One turning vector, and how many steps it has turned
The counts run from 0 to 113.
[121 143 144 128 131 118 148 103 162 131 129 113 133 142  86 172 136 129
 120 140 101 119  58 124 126 154 126 136 147  78 178 160 114 106 117 175
 144 110 124  81 157 141 143 165 132 131 129 111 120 173 178 147 138  92
  71 109 160 150 114]
13
[119 123 139 114 121 126 111  84 130 141 126 126  90 169 106 105 128  99
  89 121 101 133 104 142  81 127 111 143 113  72 171 146 106 108 150 166
 158 155 107  96 137 151 125 174 143 149 109 119 128 118 158 136 150  74
  81 125 140 187 101]
41
[112 113 160 106 103 116 126  77 146 141 113 116 114 163 105 146 149 119
 120 148 121 102  99 133 147 125 150 147 144  90 156 170  80  97 110 181
 147 113 118  51 139 137 113 176 121 139 131 118 115 134 177  95 146  94
  86 130 168 133 125]
21
[125  89 145 125 131 106 136  86 136 146 145 127 104 112 120 131 144  94
  76 103 118 100 130 114 113 111 123 131 125  80 185 157 115  85 137 176
 143 119  82  58 140 128 103 170 113 145 108 118 105 134 143 153 150 128
  79 124 143 183 113]
106
[115 126 117 124  96 107 108  93 118 154 132 107  89 138 114 118 137 102
  91 155 124  96 131 125 122 118 144 133  98  63 184 162  60 105 152 152
 164 121 142  64 131 122 113 149 135 130 112 116 112 124 131 110 151  96
 101 130 163 154 114]
87
[117 109 125  93  97  99 132 108 155 134 103  90 123  95 122 129 159 133
 121 139  92  94 102 141 125 122 131 124 110  91 189 154  89  96 124 182
 150 137 154  45 132 115 108 141 134 145 131 107  98 156 122 138 134 100
  70 133 151 144 111]
77
[133 124 138 152 117 124 141 108 151 144 160 139 130 156 112 156 135  82
 126 134 112  98  96 110 130 142 132 138 110  49 179 170  80  97 136 158
 150 103 101  58 148 135 129 159 131 119 120 128  91 169 167 118 154 113
 100 123 163 163 119]
103
[145 131 156 108 137 117 139  86 144 125 127 116 110 140  67 140 143 102
 111 117  94 109  69 139  98 144 151 115 133  42 170 143 111 117 128 174
 153 124 128  89 146 146 128 141 130 158 123 105 139 150 157 145 176  98
  86 140 148 134 109]
92
[123 106 171  98 134 110 131  83 145 137 105  87 136 137  97 134 156 128
 104 141 102  98  83 136 126 125 118 139 160 101 171 153 112 114 131 193
 155 111 113  71 154 131 130 185 109 147 115 128 122 141 167 124 158 104
  83 114 172 155 117]
60
[103 141 128 105 107 137 114 110 153 146 113 113 110 168 128 130 138 127
  92 145  94 129 110 140  90 134 108 150 111  91 181 173  99 101 132 155
 157 151 128  80 141 141 129 159 159 134 122 127 111 136 160 153 123  65
  75 117 138 173 101]
80
[123 132 110 132 134 117 131 109 120 160 136 109 104 115 111 133 141 109
  79 137 120 105 137 114 103 145 140 126 113  66 198 152  75 113 152 156
 168 115 155  52 160 113 126 122 138 133 102 128 113 144 132 134 132  96
 108 117 187 166 100]
47
[136  94 140  97 111  89 130 108 135 136 105  74 127  98 107 130 157 113
 126 128  96 101  98 128 118 123 129 114 100  71 191 152 112 101 114 186
 160 144 140  48 141 124 103 136 130 136 140 110 103 155 116 155 159 120
  82 139 145 133 113]
76
[141 111 134 131 129 113 135 103 125 174 129 121 109 148 106 154 143  92
 108 108 108 131 126 108  87 146 108 135 114  67 169 162 115 109 108 176
 154 152  98  48 185 119 113 133 139 103 128 139 100 139 166 156 124 103
 115 118 179 138 110]
113
[132 139 139 135 123 121 124 101 130 178 122 118 110 156 101 159 145 104
 116 121 104 142 117 117 104 158 113 145 127  78 176 163 100 118 111 182
 152 138  94  62 187 141 108 134 139 101 131 145 107 134 171 132 134  82
 101 122 180 134 106]
112
[119 151 134 151 121 108 142 106 133 155 165 117 104 134  90 157 130  97
 131 156 119 116  78 104 128 145 136 127 113  48 177 170  94  98 133 150
 144 100 116  66 162 136 146 149 131 129 120  97 115 173 160 138 151 110
  94 116 143 148 114]
54
[115  91 137 130 114 113 138  96 124 167 145 114 118 118 121 135 155 101
  83 129 121 116 138 101 104 115 102 130 115  92 177 178 121  79 130 163
 161 133  93  61 174 120 116 164 130 113 103 136  96 137 152 165 140 126
 115 104 173 188 108]
17
[137 118 123 153 125 120 137 102 144 140 135 132 122 151 118 172 152  92
  96 110 113 116 118 115 105 151 129 135 117  68 178 158 104  93 119 163
 147 129  97  56 166 124 108 139 145 103 120 143  83 150 169 152 131  99
  97 119 168 163 111]
64
[106 113 165  93 126 115 147  83 158 140 123 100 124 147  82 138 140 120
 110 161 111  93  72 126 114 119 125 127 152  81 165 168 114  90 125 157
 170 114 125  87 158 133 144 177 122 147 114 123 130 152 172 130 154 107
 122 108 179 154 118]
100
[114  96 167 101 133 107 134  85 139 152 117  92 128 119  99 115 145 122
  88 136 104 100  99 131 113 113 105 142 156  94 175 156 119 103 136 190
 151 122 108  71 158 127 131 185 104 152 105 127 122 134 153 128 159 110
  82 116 169 169 106]
59
[107 106 160 102 146 122 134  92 158 143 112 114 117 121  96 110 130 115
  80 119  99  98 101 130  94 128 116 147 146  69 179 161 108  99 134 175
 150 132 110  76 148 135 131 154  98 178 104 128 122 151 146 149 138 119
  89 132 155 156 101]
10
[121 125 159 105 140 119 154  89 165 123 122 103 131 135  83 146 132 135
 108 138  96 109  66 135 109 145 126 131 152  83 174 158 121  99 112 178
 141 107 129  83 159 135 138 168 119 157 127 106 129 163 176 141 145 103
  69 116 158 139 113]
12
[128 119 168  91 129 117 132  79 141 132 117 111 101 146  75 121 137 105
 102 102  99 109  87 144  87 138 144 119 130  49 174 150 113 121 131 167
 158 139 123  97 138 146 127 155 127 167 125 113 136 146 162 136 172  96
  98 141 145 136 106]
91
[130 103 156 104 101 120 138 100 139 151 113  94 129 153  94 132 142  79
 133 123  95 109 105 120  83 122 109 111  93  54 165 169 128  95 106 153
 182 162 116  72 153 144 124 143 153 121 142 127 100 145 151 155 163 103
 130 123 149 151 121]
34
[114 125 130 134 132 120 128  96 123 165 132 127 103 114 113 102 120  93
  84 130 113  91 131 113  94 130 121 140 118  58 193 162  73 109 159 175
 149 124 114  50 151 114 122 130 105 155 103 121 112 157 134 141 137 123
 107 126 164 160  99]
8
[117 108 151 108 124 103 148  77 134 134 117 109  88 115 107 132 154 132
  94 127 118 117 107 142 130 125 132 133 157 102 178 148 122  99 119 195
 135 114 108  60 148 127 110 184 110 156 111 107 129 130 154 135 143 110
  60 129 153 164 110]
108
[106 124 129 111 136 123 135 101 132 170 137 106 115 111 109 113 123 120
  67 145 107 113 126 109  87 116 106 122 116  73 193 164 110  97 148 148
 160 133 123  74 175 120 142 150 125 146  97 125 116 144 141 160 128 119
 108 101 172 181  95]
97
[132  99 144 130 122  96 139  90 127 148 123 115  96 115 106 135 167  94
  97  90 106 125 119 125  94 121 123 118 104  64 176 154 132 106 113 191
 148 151 103  58 151 120  94 146 130 132 131 116 103 143 141 170 139 122
  77 136 121 144 102]
26
[124 117 138  93 116  90 144  93 136 148 110  88  92 101 104 125 165 145
 102 133 103 120 107 139 125 128 134 118 125  98 188 151 120  97 107 194
 142 138 145  51 155 119 108 150 128 135 132  96 111 125 128 158 137 104
  74 132 148 133 103]
28
[141 128 116 127 118  91 130 110 119 153 144  91 105 113 105 148 144 107
  99 149 121 110 117 125 112 152 152 114 116  65 204 140  85 112 152 161
 166 110 151  57 159 118 122 134 148 123 113 118 117 142 144 128 154  98
  96 127 185 144 104]
46
[122 140 158 129 104 131 112  91 130 177 121 123  93 174 121 134 132  94
 145 131  96 130 103 114 101 144 112 150 114  64 153 181  86 117 119 177
 147 148  88  53 162 148 116 142 137 115 126 128 119 131 155 116 139  95
 103 127 153 123 111]
72
[124 112 122 155 120 109 131 109 137 158 155 141 119 144 125 149 135  78
 102 119 115  97 112 105 119 139 127 141 106  51 179 168  92  95 142 161
 141 114  82  58 144 133 118 155 128 108 112 129  88 164 148 140 152 115
  98 115 146 157 112]
104
[106 130 122  97 100 111 119 107 158 134 108  95 106 126 122 130 152 141
 105 157  91 108  96 138 114 128 128 146 116  93 187 161  80 105 120 169
 151 129 157  52 127 123 118 145 144 148 126 105 100 151 132 135 126  88
  59 126 152 158 105]
78
[114 146 147 105 101 136 115 100 146 171 110 107 106 179 108 135 136 108
 126 146  87 137 108 127  80 136  99 142 108  72 172 179  98 106 117 164
 169 160 127  72 162 150 123 145 150 122 137 135 111 144 162 136 120  76
 119 113 161 136 101]
32
